(in the rows, 128 means zero)
Families of rows that turns and mirrors carry onto each other, the same ones carrying the whole set onto itself: the rest of each named row's family, in list order:
3 families of 6 rows:
j839: [116 149 105 159 164 165 139 123 146]
j752: [111 141 101 158 163 165 123 123 147]
j734: [161 131 119 108 160 135 129 129 150]
j689: [141 134  85 146 156 160 129  99 154]
j169: [148 118 116 113 149 147 136 146 116]
j675: [143 146  89 144 154 155 131  98 153]
j358: [144 110 114 112 153 154 133 147 118]
j47: [124 125  84 144 152 174 144 114 127]
j310: [136 137  85 142 152 157 117 100 151]
j677: [136 134 134 124 170 145 136 152 143]
j855: [163 120 115 114 157 140 116 131 147]
j732: [118 139 101 161 166 168 134 122 151]
j444: [140 133 134 131 164 143 127 156 137]
j277: [118 126  83 139 148 171 133 114 123]
j686: [137 126 132 131 169 148 121 155 144]
j122: [126 134  85 139 147 170 148 112 122]
j813: [164 129 119 117 154 134 121 133 144]
j682: [144 120 116 105 155 150 145 142 120]

Which other rows belong to the same family as j855? j839, j675, j358, j686, j122
Which other rows belong to the same family as j689? j169, j47, j732, j444, j813
Which other rows belong to the same family as j310? j752, j734, j677, j277, j682

Families of rows that turns and mirrors carry onto each other, the same ones carrying the whole set onto itself: the rest of each named row's family, in list order:
4 families of 4 rows:
j836: [108 128 143 152 126 131 129 109 105 105 122  99 113 137 126 120 116 126
 123  99 129 133  98 165 107]
j831: [110 152 125 139 131 123 153 127 105 131 148 152 115 132 157 140 149 151
 126 151 133 114 113 104 125]
j583: [118 144 151 143 136 141 169 108 104 118 127 129 121 111 158 137 140 126
 158 120 100 139 134 130 125]
j864: [133 142 139 106 133 132 152 149 106 114 120 116  79 131 119 147 161 144
 110 127 154 122  95 147 100]
j478: [129 137 169 149 131 134 124 115 104 118 118 102 102 130 122 132 124 122
 136 103 128 137  93 160 120]
j890: [110 150 129 129 124 125 158 125 100 130 152 146 109 145 158 145 149 145
 126 147 152 122 123 109 126]
j152: [118 125 124 110 141 117 163 151  99  95 125 115  88 134 122 142 149 148
 100 124 133 124  96 150 100]
j412: [129 130 126 110 138 130 143 149 118 109 132 122  89 125 119 152 159 145
 110 129 133 141  84 154  90]
j962: [113 150 144 143 122 145 162 110 102 109 125 138 127 106 155 140 132 126
 153 133 104 142 130 118 121]
j91: [122 149 119 139 123 122 152 140 104 115 145 132  98 139 164 146 133 148
 124 155 142 103 120 112 117]
j223: [107 132 156 146 128 136 116 106  93 120 126  97 107 122 129 140 126 133
 124 111 126 142  80 162 105]
j821: [125 136 124 102 128 130 143 150 106 104 127 114  88 130 115 150 157 130
 114 119 138 140  85 157 104]
j990: [112 140 136 134 118 123 150 142 110 117 148 139 115 137 150 139 158 158
 119 151 137 114 119  98 113]
j154: [119 134 152 144 140 138 122 118  90 126 129 105 109 127 121 131 129 126
 121  97 130 136  77 167 111]
j852: [110 145 158 145 129 137 158 105 104 115 118 121 131 111 145 122 127 134
 153 129 102 142 125 114 106]
j602: [121 149 150 154 136 147 176 113 112 111 127 121 117 104 152 128 109 129
 148 136 108 135 125 134 121]

Which other rows belong to the same family as j223? j583, j890, j412
Which other rows belong to the same family as j821? j831, j962, j154

Families of rows that turns and mirrors carry onto each other, the same ones carrying the whole set onto itself: the rest of each named row's family, in list order:
4 families of 4 rows:
j393: [142 115 134 102 128 117 117 162 142 149 124 161 109 149  89 113 156 166
 113]
j481: [147  93 135 125 148 134 141 148 124 146 129 120 142  98  96 120 170 166
 115]
j380: [135  98 111 108 103 134 117 158 134 133 140 160 112 126 120 136 143 122
 124]
j341: [149 100 103 120 124 110 105 167 111 121 135 155 137 148  98 117 154 120
 129]
j950: [147 117 131 127 176 121  91 163 125 137 107 137 132 140 114 126 159 148
 101]
j248: [134  89 131 130 149 136 116 132 142 142 125 136 129 103 142 135 153 129
 100]
j415: [151  87 111 108 114 119 114 156 102 138 146 150 137 137 113 127 140 113
 127]
j48: [170  99 116 126 124 122 130 165 122 130 132 140 164 137 116 145 152 118
 112]
j843: [135 100 121 111 133 123 152 118 138 154 134 139 127 106 110 114 155 143
  99]
j953: [153  96 163 112 131 109 134 146 141 149 119 156 115 146  91 102 144 149
 125]
j510: [148  95 158 135 144 110 141 144 147 149 113 142 115 136 103 102 165 158
 115]
j661: [150 128 114 139 158 132 119 173 108 124 112 134 126 126 117 135 146 111
 114]
j867: [119 128 132 133 137 129 110 165  99 124 109 140 127 128  84 111 156 127
 127]
j979: [140  92 127 121 157 139 142 119 124 162 126 136 134 101 113 128 145 137
 104]
j384: [130 110 154 125 108 108 146 135 141 147 111 150 135 144 105 111 151 128
 103]
j440: [148 121 130 131 167 126 111 169 104 136  94 128 123 137 103 128 134 128
 121]

Which other rows belong to the same family as j440? j415, j953, j979
Which other rows belong to the same family as j341? j843, j510, j661
Which other rows belong to the same family as j380? j393, j950, j248

Families of rows that turns and mirrors carry onto each other, the same ones carrying the whole set onto itself: the rest of each named row's family, in list order:
3 families of 6 rows:
j706: [130 108 112 124  98 115 142 116 111 130 113 158 109 123 110 130 116 116
 114 105]
j261: [116 105 118 109 152 118  95 152 121 129 136 118 117 109 120 139 139 148
 136 130]
j161: [121  97 114 114 157 109 112 149 134 128 142 109 121 119 111 133 135 143
 137 126]
j750: [122 120 144 127 122 100 140 140 133 120 130 142 134 121 143 122 142 145
  96 130]
j189: [116 107 117 150 143 121 108 126 128 171 135 153 101 114 101 148 120 129
 128 127]
j200: [121  99 110 153 147 116 107 125 144 163 137 148 101 115  98 144 115 124
 114 121]
j820: [123 106 104 105 130 119 114 153 120 122  94 134 133 130 121 113 101 102
 135 134]
j269: [102 120 136 145 116 116 103 155 149 155 103 144 135 116 114 115 106 123
  93 143]
j523: [114 115 141 131 113  92 133 142 139 115 130 135 130 116 127 123 141 150
  88 120]
j958: [111 106 104 104 115 123 104 160 113 132  94 137 130 128 105 121 111 105
 132 130]
j556: [101 124 136 149 132 108  99 156 144 149 103 156 133 117 129 120 111 122
  99 150]
j417: [120  93 118 157 146 110 119 125 145 162 138 148  98 116  99 140 114 125
 121 125]
j320: [100 111 134 147 114 107 105 154 152 153 102 147 132 127 112 123 109 121
  91 147]
j665: [111 110 109 107 118 116 107 155 110 126  91 134 128 125 108 118 103 111
 141 129]
j823: [123 130 141 126 125  99 130 137 130 114 126 139 135 116 145 122 136 151
  97 125]
j242: [136 112 110 130 119 108 154 115 114 124 120 157 114 123 118 122 113 113
 123 104]
j71: [113 101 114 109 155 110 106 144 125 128 134 119 116 111 121 139 139 150
 138 137]
j868: [140 108 112 132 115 107 145 122 114 125 120 161 113 132 115 129 116 108
 120 101]

Which other rows belong to the same family as j320? j261, j958, j417, j823, j242
Which other rows belong to the same family as j71? j750, j200, j269, j665, j868

Families of rows that turns and mirrors carry onto each other, the same ones carrying the whole set onto itself: the rest of each named row's family, in list order:
4 families of 8 rows:
j262: [142 124 150 123 120 124 101 116  93 131 115 135 141 133 127 147 142]
j687: [108 120 130 163 116 122 129 117  96 100 125 140 142 124 152 120 117]
j858: [109 117 138 160 107 131 114 131 105 159  99 149 148 110 122 144 117]
j385: [129 109 144 100 117 125 108 132  96 116 118 144 150 140 123 137 122]
j568: [120 122 117 146 113 130 122 111 113 153  99 156 147 129  98 131 116]
j983: [125 121 144 120 109 114 118 131 110 142  95 162 105 108 115 166 116]
j608: [105 126 147 154 109 139 110 112 108 147 104 132 159 113 120 130 119]
j528: [113 143 159 142 131 118 122 113 133 109  86 145 118  93 113 121 105]
j965: [127 115 156 129 113 109 120 127 130 104 139 172 115 115 134 132 102]
j250: [117 111 134 116 105 111 113 120  98 134 115 148  96 100 112 142 105]
j186: [122 131 120 157 128 132 136 121 116 109  77 151 148 143 120 120 126]
j477: [121 122 144 147 132 131 113 121  99  98  81 124 150 129 132 128 137]
j475: [107 104 139 137 116 119 130 137 115  81  80 153 109 118 135 142 111]
j33: [111 103 149 143 101 134 109 112 107 106 132 134 150 132 142 121 118]
j111: [108 137 151 157 129 118 129 130 136 124  87 162 130  93 116 129  99]
j294: [141 114 134 134 108 116 122 122 123 107 129 165  95 131 123 109 114]
j258: [116 111 131 138 106 133 134 136 126  95  79 155 104 134 121 106 111]
j180: [121 119 143 157 143 125 115 143 110 102  78 142 154 123 128 125 126]
j520: [119 160 161 132 124 124 135 137 126 132  90 156 122 104 123 124 108]
j34: [131 128 164 118 118 111 114 110 128 103 129 154 105 109 123 127 108]
j303: [108 122 139 126 132 133 117 136 102 117  74 135 162 126 114 128 118]
j445: [127 138 163 118 115 119 133 136 123  95 122 159 113 124 145 118 109]
j116: [124 137 130 158 123 124 129 124 127 132  82 157 109 110 104 108 111]
j452: [118  97 117 143 108 128 125 112 113  97 117 155 140 149 124 115 115]
j915: [135 125 136 119  99 128 122 130 121 149  99 164 100 128 104 129 115]
j27: [146 125 127 127 112 122 122 116 109 130 124 164 135 153 122 136 132]
j30: [ 97 106 129 139 117 118 125 126 104  97  83 138 103  99 120 124 100]
j835: [118 138 133 157 114 121 122 113  94 152 125 144 143 111 132 137 121]
j540: [113 131 153 119  96 124 122 114 114 137  93 147  98 103 117 154 114]
j54: [103 114 150 128  99 127 129 118 117  86  88 141  98 115 137 136 111]
j162: [148 115 150 125 127 115 101 136 103 131 126 156 142 131 127 145 131]
j360: [110  90 138 152 101 128 116 133 105 101 125 149 139 132 149 129 116]

Which other rows belong to the same family as j250? j687, j385, j520, j303, j445, j30, j835
Which other rows belong to the same family as j360? j858, j983, j965, j475, j111, j180, j162

Families of rows that turns and mirrors carry onto each other, the same ones carrying the whole set onto itself: the rest of each named row's family, in list order:
8 families of 4 rows:
j907: [132 123 115 142 152 116 108 127 131 148 160 119 131 109 139 109 145 122
 139 130 118]
j70: [120 128 120 135 124 156 144 119 149  95 125 131 133 121 147 151 144 151
 131 123 157]
j342: [128 127 129 132 132 142  90 106 144 108 132 112 157  89 130 132 136 129
 158 117 151]
j511: [118 119 137 121 129 135  82 123 137  96 126 136 150 107 148 129 132 146
 126 125 165]
j850: [120 123 141 129 151 138  96  87 140 127 139 118 139  99 147 149 126 119
 142 125 155]
j329: [131 116 120 147 135 135 152 155 135 129 132 129 117 114 113 135 119 119
 127 158 147]
j141: [119 137 138 141 130 130 102 132 129 134 156 137 140 122 103 115 138  99
 148 131 140]
j432: [131 130 134 131 144 115 111 129 122 160 139 107 117 112 125 143 148 106
 134 141 128]
j934: [133 120 119 140 118 118 147 128 125 142 128 110 115 117 127 130 100 121
 113 150 151]
j809: [139 121 114 132 111 133 144 152 127 148 117 118 135 123 120 127 107 132
 122 146 147]
j476: [111 133 132 148 129 109 114 113 135 160 151 110 134 101 118 138 138 104
 137 125 138]
j213: [109 116 131 123 147 135 103 112 138  99 142 106 163 105 139 134 145 139
 154 131 155]
j65: [147 139 115 132 115 121 133 126 115 114 125 138 141 120 135 136 127 169
 130 109 162]
j551: [130 125 127 125 101 153 130 119 124 111 120 145 131 124 135 144 133 159
 118 114 157]
j714: [117 125 150 145 161 119 105 114 126 155 140 124 140 107 132 152 125 114
 143 146 148]
j731: [118 121 122 156 137 108 134 155 128 144 125 128 125  96 111 121 113 125
 119 136 146]
j849: [126 141 122 149 133 133  92 119 140 109 137 116 158 129 136 125 134 130
 165 113 154]
j830: [133 126 122 153 123 121 140 145 122 127 141 143 115 120 141 117 100 127
 118 139 132]
j683: [113 111 128 151 155 124 109 124 121 145 157 116 121 118 108 126 152 118
 141 139 141]
j670: [123 126 137 126 147 121  98 125 127 103 151 137 159  95 152 123 144 146
 148 127 134]
j883: [123  94 134 127 124 142 148 119 132  97 116 130 122 121 131 132 133 155
 119 126 149]
j956: [122 100 129 135 130 126 163 141 133 132 113 114 129 131 125 128 130 143
 122 145 139]
j413: [133 127 143 117 138 129  91 114 124  99 127 114 141  96 149 154 138 137
 147 125 151]
j73: [117 142 124 132 110 135 143 122 141 108 134 140 142 125 169 130 121 146
 122 120 136]
j225: [121 111 111 127 109 144 132 121 140 112 132 125 141 140 145 139 143 164
 119 121 163]
j247: [114 134 139 129 108 130 141 106 124 105 125 135 135 122 149 155 129 156
 116 127 162]
j335: [126  97 119 131 116 127 137 156 125 132 141 131 131 126 111 123 117 134
 114 153 155]
j137: [118 127 141 147 130 114  93 107 130 104 138 117 150  88 137 149 123 135
 151 114 160]
j214: [106 135 120 132 120 136 128 110 150 106 120 130 142 100 147 136 141 152
 120  98 155]
j704: [117 124 121 144 138 118 104 141 137 168 135 119 128 131 127 119 142 118
 116 142 141]
j879: [144 135 111 113 109 120 149 135 125 143 137 130 136 110 114 116 120 128
 117 129 145]
j567: [122 132 138 158 142 123 104 129 125 157 142 126 137 107 105 134 152 118
 151 133 136]

Which other rows belong to the same family as j714? j850, j883, j956
Which other rows belong to the same family as j214? j511, j731, j704
Which other rows belong to the same family as j432? j70, j329, j413
Which other rows belong to the same family as j141? j65, j849, j879
Which other rows belong to the same family as j683? j934, j213, j247
Which other rows belong to the same family as j342? j809, j551, j567

